Each row is where one point has got to under a steady rotation. How many ticks took it there?
The counts run from 0 to 460.
[111 121 140 114 171 157 136 133 157 169 164 151 137 164 148 120 117 135
  88 152 111 148  98  68  77 166 116 125 120 131 116 171 137 170 119 165
 134 166 135 133 136]
206
[103 123 122 152 150 142 109 124 204 170 118 122 163 159 138  99 141 110
 119 201 135 129 124 133 154 169 125  89 159 130 128 118 126 139 115 158
 104 122 138 170 171]
419
[ 92 122 141 127 143  95 172 111 119 188 120 144 113 121 156 146 112 128
 147 154 108 157 167 106 122 119  73 110 149 138 145  95 151 141  97 137
  94 178 104 150  79]
304
[134  92 169 100 154 129 135 132 115 193 134 112 143  94 102 149 114 117
 117 124 160 147 108 100 128 183 103 144 109 121 125 122 117 201  75 115
 128 110 129 131 121]
202
[107 150 114 129 144 117 113 123 167 125 186 178 145 147 162 137 110  88
  92 137 109 123 118  53  63 173 114 123 124 121 123 139 140 112 143 142
 145 151 117 130 131]
238
[ 99  90 133 114 129 137  89 113 166 168  93  93 149  87  94 159 101 116
 128 124 182 173  98 126 162 151 105 132 118 115 132 143 110 174  74 118
 106 108 117 148 125]
170
[173  94 129 123 138 105  98 111 181 125 115 144 140 109 149 145 136  61
 125 124 178 144 116 156 173 152 129 109 165 125 108 159 155 130  90 151
 129  93 131 143 155]
131
[ 91 162 134 114 112 122  94  95 156 165 106 120 116 133 130 126  96 106
 151 159 126 131 149 106 125 183  86 121 123 140 162  58 168 112 120 137
 115 110 106 136 118]
283
[102 161 133 119 150 127 107 124 179 139 169 163 129 132 168 139 124  96
  78 151 137 124 155 107 110 180 111 108 137  99 133 107  87 118 146 180
 147  97 152 123 170]
229
[166 104 161 122 155  88 148  89 120 166 131 108 137 154  92 132 135  88
 166 168 159 141 101 117 162 173  93 125 150 104 125 122 147 139  91 119
 121 133 124 163 110]
107
[129 148 178 140 150 121 101 113 170 169 151 143 113 122 182 122  94 100
 126  99 134 155 163 133 110 157  94 127  88 187 119 152 146  90 112 167
 147 118 101 127 142]
259
[142 150  93 123 190  89 126  77 165 137 149 137 139 169 115 149 112 109
  95 154 140 158 158 152 155  90  92 117 141 143 127 129  85 117 130 163
 129 160 119 137 117]
357
[119 125 102 148 180 145 113 145 146 160 162 130 166 143 132 173 103 114
  99 173 155 165 110 134 112 147 103 127 142 139 110 150  61 143 116 142
 134 183 118 140 127]
453
[132 142 170 145 140  74 102 136 136 144 147 142 138 107 134 160 116  91
 124 166 162 120 148 129 117 214  70 135  99 140 123 107  91 124 135 135
 160 107  96 146 141]
243
[116 123  79  79 144  84 133 112 151 130  97 164 111 149 178 148 136 139
 111 150 129 121 125 103 159 121 130 130 151 110 137 162 152 100  93 196
  99 163 148 120 112]
80
[128  87  75 143 142  92 100 118 194 102 134 177 125 122 152 142 105 105
  89 131 134 110 102 117 133 121 110  87 142 133  88 150 142 167 113 139
  98 126 116 152 103]
144
[123 129  86 140 146  95 115 109 169 121 130 152 190 170 113 161 135  89
 120 169 139 159 107 140 140 132 108 108 184 105 112 141 107 128 129 135
 113 165 130 182 134]
127
[135 162 111 105 127 108 119 118 141 173 122 150 154 128  96 141 119  67
 130 162 153  98 160 126 131 156 108 149 127 182 123 132 154 103  85 144
 144 142  55 115 132]
45
[163 145 114  96 161 124 100  58 177 151 150 112 121 150 119 116 118  82
 118 108 168 171 131 134 159 123 127 128 121 132 136 156 172  91  98 154
 140 118 122 110 145]
363
[124 103 100 135 171 138 119 155 139 149 157 141 174 115 138 187  97 106
 102 147 168 169 111 134 122 128 105 135 136 142 105 155  66 150  98 141
 142 179 126 127 125]
454
[131 117 144  91 133 131 127 122  88 166 114 125  99 112 126 167 125  96
 165 141 141 161 138 124 124 156  82 143 125 149 133  86 180 149  93 135
 115 154 106 115  85]
297
[142 134 112 131 140  62 126  77 174 148  97 101 168 116 116 140 126  99
 121 131 161 172 124 143 179 139  92 137 140 148 137 131 145 112  85  99
 124 169  98 151 125]
369
[ 95  81 161 138 168 100 159 136 155 177 139 136 127  95 180 148 120 151
  88 138 134 151 140  94 134 156 101 106 124 116 129 133  79 182 100 134
 117 134 150 159 114]
209
[146  91  89 102 156 140  75 121 137 109 141 169 127 146  80 166 100  85
 109 135 165 141  82 123 124 120 103 129 125 125  84 152 122 169 114 157
 106 115 124 128 111]
151
[ 94 143 123 110 145 144 119 106 196 196 112 105 149 129 120  88  88 128
  82 150 123 124 111  98 128 186 122 108 130 151 141  98 121 189 110 137
 129 109 113 142 141]
188
[109 119 115 104 134 145 126 120 116 153 165 166 146 108 129 189 125  59
 147 113 154 169 158  93  86 109 121 142 141 131 131 137 154  97  84 120
 107 165 104 132 117]
25
[123 100  90 133 140  95 112  89 172 125 127 142 159 106 108 174  94  77
 121 130 153 142 111 114 156 121 109 107 166 107 103  88 117 162  98  86
 101 107 132 166 102]
137
[151 117 123  90 146  78 156  82 161 179 107 125 113 133 156 101 119  97
 130 127 129 106 117  98 174 165 138 115 153 135 141 114 197 136  70 129
 119 116 132 128 116]
91
[149 145  71  52 139 111 111 105 106 138 108 150 142 172  97 165 135  95
 137 167 143 133 108 105 149 151 113 152 164  92 142 113 139 120 101 157
 120 150 148 114 113]
87
[ 71 156 111 114 116 134  89 108 171 141 138 167 129 150 166 148  92 126
 124 124 104 151 131  77  87 143  99 125 113 129 142 142 157  66 126 167
 109 151 114 141 116]
270
[149 135  78 110 179  73 121  95 140 127 137 150 131 149 104 183 121 113
  98 146 153 165 156 143 161  83  85 128 138 121 124 128  79 115 107 156
 115 162 128 138 101]
358
[ 94 120  89 135 163 164  88 101 188 139 131 115 137 148 138 152  81 137
 100 141 137 188  94 127 129 106 100 106 138 131 133 114  99 163 123 146
  98 163 131 139 110]
167
[124 123  85 145 139  62 121  76 176 129 113 115 154 116 122 150 121 119
 129 138 149 177 122 115 174 137  91 136 136 116 148 125 141 102  98  98
  97 172 111 164 107]
368
[113 139  68 102 147  89 148  88 155 128 156 171 113 144 119 133 121 100
 102 176 125 105 157  80 122 134 115  93 164  93 143 122 161 109 133 143
 111 152 116 132  97]
334
[156 108  78  77 133 108 136  93 117 133 114 148 120 142 150 144 129  91
 131 130 137 150  90  80 143 150 130 143 163 110 143 127 201 132  80 124
 118 170 134 114  97]
89
[130 101 134 125 155 157  75 115 204 153 124 116 104 135 128 119 103 120
 103 140 172 147 104 152 152 148 112 104 107 150 109 173 133 145 110 203
 120  90 124 129 135]
164
[138 115 157 133 134 119 136 135 171 155 145 145 146  81 206 137 137  79
 104 117 155 170 136  99 114 203 128 131 136 132 123 147 145 133 105 133
 157 142 133 131 167]
226
[126 128 135 116 150  91 134  84 164 177 137 127  86 134 124  98 101 128
 143 159 152  91 146 117 155 149 115 114 105 150 151 149 163  94  83 166
 115 116  82 113 100]
60
[157 109 116 125 177  76 152  73 151 144 161 136  73 102 131 133 108  87
 110 133 163 126 168 129 168 133 105  98 138 121 141  96 138 139 111 123
 122 116 122 119  89]
345
